(in the rows, 128 means zero)
Rotation paths and how fast each direction turns (degrees each step)
Each turn is a multiple of 5 degrees from 10 to 175, or 0.
Each row of a path follows its step; steps can be skipped.
path 1
step 1: [122 114 129 120 123 146 118 138 115 138 126 120 131 115 130 133 133 126
 121 128 134 138 119 126 122 127 136 124 137 131 139 117 116 119 129 129
 133 123 122 141 125 127 136 120 125 131 136 133 130 131 134 127 115 120
 128 133 121 130 125 127 125 122 121 129 123 131 131 132 137 126 128]
step 5: [144 124 133 132 125 131 125 118 117 118 123 130 139 125 139 130 135 115
 122 131 117 133 120 126 136 118 120 125 114 133 124 128 119 131 127 132
 128 124 137 127 137 124 133 130 123 124 119 119 132 111 133 127 119 136
 127 135 126 121 125 133 115 138 120 135 124 133 134 132 129 131 128]
step 13: [127 120 126 125 131 120 130 127 127 136 137 128 131 125 125 123 133 123
 125 141 131 134 129 126 136 132 123 119 124 117 127 105 117 135 137 121
 128 125 128 138 125 127 139 127 116 129 131 133 138 130 122 129 122 106
 118 133 125 124 131 129 121 128 131 126 122 147 129 128 133 124 132]
step 14: [144 129 132 136 131 129 113 139 124 139 122 117 125 122 123 139 146 121
 136 132 136 134 133 124 137 135 127 124 121 129 121 126 130 127 122 137
 133 129 124 122 134 137 137 134 121 131 131 132 148 134 127 132 119 130
 118 129 128 127 129 124 131 132 132 125 123 122 135 129 128 136 137]
step 16: [131 126 131 118 129 125 134 125 117 121 126 126 138 121 125 136 116 113
 116 134 119 141 129 128 135 135 130 115 131 134 132 125 133 139 132 125
 125 131 132 139 113 127 129 135 136 146 128 134 129 117 127 138 125 126
 133 126 122 133 131 118 125 129 115 122 127 131 131 124 121 120 133]
step 17: [144 131 138 134 120 138 124 127 120 137 117 131 125 127 132 126 136 130
 112 141 125 125 127 133 128 132 125 124 115 121 120 127 122 139 131 128
 131 128 131 140 130 125 119 125 132 141 123 129 140 129 125 129 138 133
 129 130 122 129 112 124 118 130 115 138 120 116 127 122 126 130 123]
step 18: [133 125 125 121 114 130 138 131 130 129 135 129 131 140 124 129 141 129
 121 134 133 127 128 127 123 119 131 123 132 127 129 129 122 135 134 117
 119 128 117 133 140 127 141 117 131 128 137 124 133 135 132 123 126 133
 113 140 123 122 130 133 121 138 115 141 133 134 137 116 133 136 122]
step 23: [141 127 132 119 122 126 118 128 120 135 134 124 121 132 129 128 139 126
 134 128 120 124 140 118 127 112 135 131 127 135 115 132 117 129 127 131
 121 132 143 116 130 126 138 123 125 127 131 112 120 128 127 122 127 140
 132 138 126 117 134 116 122 126 120 123 131 125 134 130 125 126 122]
step 24: [132 129 146 108 145 133 146 128 125 137 130 124 125 125 131 124 123 134
 129 127 116 120 125 122 142 122 119 123 123 133 133 124 116 131 128 128
 137 124 122 129 130 126 133 126 126 128 132 127 122 123 129 123 118 137
 130 126 133 123 142 132 127 130 121 130 130 145 122 138 128 128 127]
Directions:
[127 127 128 133 130 127 130 129 130 125 126 125 129 128 129 127 126 127
 127 130 127 131 129 127 129 126 129 126 127 128 127 128 129 129 133 129
 128 127 131 128 128 129 131 127 127 129 126 130 130 127 128 130 127 127
 129 127 128 127 129 128 126 129 130 127 129 125 126 130 130 128 128] => 125
[127 128 130 130 130 128 128 129 126 127 127 126 129 128 127 128 129 127
 126 124 129 127 129 128 128 131 129 129 128 130 131 128 128 127 128 126
 130 129 125 127 127 129 130 126 128 125 128 125 128 126 130 128 125 130
 130 127 126 127 130 128 130 127 126 128 128 127 129 132 128 127 127] => 80
[130 133 127 128 130 128 126 128 128 127 128 130 130 125 129 126 131 128
 130 129 128 128 128 129 130 130 130 127 131 127 126 127 130 127 132 128
 129 129 128 129 129 129 126 130 128 128 125 129 128 127 127 127 126 129
 128 128 129 128 128 129 127 126 126 130 131 130 128 128 128 128 129] => 130
[128 130 127 129 128 129 129 127 128 128 130 126 131 128 127 131 129 128
 129 127 128 127 128 127 129 127 128 129 130 127 125 130 128 127 127 127
 125 125 124 126 130 131 129 127 126 129 127 126 128 130 127 129 130 128
 127 127 129 128 129 125 126 127 128 126 131 126 129 128 126 127 128] => 90
